In the rows, 128 means zero.
Named moves (each a turn or a mirror), then the moves between two rows, first move first; the first pair answered
Zubu (before -> after):
[120 123 143 147 117 146 120 113 118 123 113] -> [126 122 137 147 126 143 118 117 121 114 108]
[122 120 129 142 185 148  97 155 134  99  72] -> [ 79 131 153 140 148 163  97 120  98 183 117]
[168  86 144 177 124 156 116 133  83 152 110] -> [173  84 141 177 128 157 115 138  88 137 104]
koli (before -> after):
[112 160 111 142 119 136 146  92  93 189 172] -> [160 134 106 179  96 151  81  81 114 140 130]
[139 137 101 114 137 109 151 139 166  96 139] -> [141 136 100 117 138 107 152 140 167  96 138]
[197  96 153 150 153 108 175 141 129  90  87] -> [168 113 156 129 166 100 214 150 113 121 114]
voza (before -> after):
[102 134 125 126 125 146  92 117 130 110 114] -> [107 127 130 136 116 149  92 113 126 117 115]
[115 131 132 123 135 135 119 123 122 123 127] -> [121 128 137 128 129 136 120 115 121 125 127]
[158 124 115 130  99 149 133 122 119 111 175] -> [137 139 101 107 133 140 136 148 127  91 169]
falig (before -> after):
[138 136 150 129 132 118 142 131 128 127 155] -> [150 139 139 130 119 115 133 128 135 122 153]
[ 80 128 111 107 130 102 125 121 101 155 114] -> [ 94 117 124 122 126 106 141 113  89 169 116]
[177 142  69 112  98 117  80 108 166  89  97] -> [ 90 158  96  81 185 135  99 145 154  81  94]
[122 113 146 141 170 141 110 133 128  94 104] -> [142 102 157 152 160 140 127 121 117 105 106]

Each pair is two moves apart.
[161 104 151 154 134 145 114 127 128 103  98] -> [135 119 137 136 151 142  97 141 139  89  95]
falig, falig
[ 62 132 143 123 136 159  70 135 114 137 127] -> [ 97 101 177 146 172 163 117 147  96 121 108]
Zubu, falig
[108 118 131 123 153 146 116 133 111 144 154] -> [133 106 122 128 165 140 115 146 123 108 132]
voza, Zubu
[146 129 113 168  94 139 108 104 139 116 110] -> [104 147 121 143 107 130 154 110 117 168 149]
Zubu, koli
[ 94 141 143 137 137 158 128 112 156 119  79] -> [ 98 133 160 143 136 156 157 107 142 138  89]
falig, koli
[150 114 138 130 126 126 130  92 112 108  92] -> [119 128 125 112 145 127 120 107 126  93  92]
falig, falig
[142 151  77 105 111  99 175 147 156 135 148] -> [168 129  82 129 108 112 120 144 174  84 109]
falig, koli
[130 105 130 173 121 142  97 101 132 101  92] -> [124 119 129 152 107 118 171  95 104 169 141]
koli, falig
[103 143 136 107 149 128 133 130 139 137 143] -> [120 136 143 113 143 126 151 126 127 150 148]
falig, voza
[ 98 145 132 138 144 132 209 136  97 141 160] -> [159 119 116 164 148 134 163 143 132  54 103]
Zubu, koli
[134 134 107 116 123 137  74 115 137 101 108] -> [110 149 101  87 159 117 127 137 132 105 119]
koli, Zubu
[145 146 123 118  94 125 111 121 110 139 125] -> [104 150 135 107 132 134 121 140 105 137 125]
falig, falig
[ 98 152 138 124 102 122  84 121  90 140 151] -> [154 125 135 150 107 121  77 126 103  94 115]
Zubu, voza
[146 146 147 172  84 145  84 103 120 142 125] -> [ 74 177 141 117 165 130 143 151 115 140 138]
koli, voza
[144 120 138 161 123 132 113 105 125 135 134] -> [151 121 125 147 156 117 137 131 137 106 124]
koli, Zubu
[ 95 124 188 149 140 153 132 133 137 190 117] -> [157 100 169 166 152 139 139 150 162 127  73]
Zubu, falig
[179 116 131 109 139 120 143 158 146 105 112] -> [190 111 139 124 105 126 132 137 136 127 119]
falig, voza
[146 120 134 134 103 126 146 110 106 157 148] -> [172 108 125 148 113 123 127 119 125 112 117]
koli, Zubu
[116 136 139 128  86 147 122  90 102 181 153] -> [174 118 112 148 106 139  95 114 139  85  93]
koli, Zubu
[192 119 125 153 118 125 129 121 165  99  71] -> [186 123 128 157  97 136 101 105 163 119  79]
falig, voza
[186 127  81 126 137 104 133 142 143 108  76] -> [131 153  96 100 141 100 179 138 108 181 130]
koli, Zubu
[165  92 148 158 101 129 152 120 112 157 138] -> [123 141 101 107  98 104 151 132 130 168 168]
falig, koli
[105 148 122  92 178 120 160 148 112 114 128] -> [135 121 142 125 178 141 126 142 116  76  95]
koli, falig
[114  99 147 128 123 164 125 160 111 113 110] -> [112 107 147 125 115 153 158 157 100 142 130]
falig, koli
[102 108 146 144 157 129  76 113 139  86  98] -> [ 67 121 163 135 137 140  86  96 115 146 135]
Zubu, koli
[183 123 107 150  69 123  58 109 161  92 112] -> [103 153 126 109  72 119 130  98 112 204 188]
Zubu, koli
[153 128 129 152 158 132 152 120 161  83  86] -> [131 147 131 148  84 135 125  74 148 167 138]
Zubu, falig
[110 113 150 149  95 137 114 120 108 137 142] -> [121 109 134 145 128 127 112 145 127  84 112]
Zubu, falig
[ 94 144 125 127 105 146  80 114 133 137 132] -> [132 124 133 146 114 147  79 118 139 101 104]
Zubu, voza
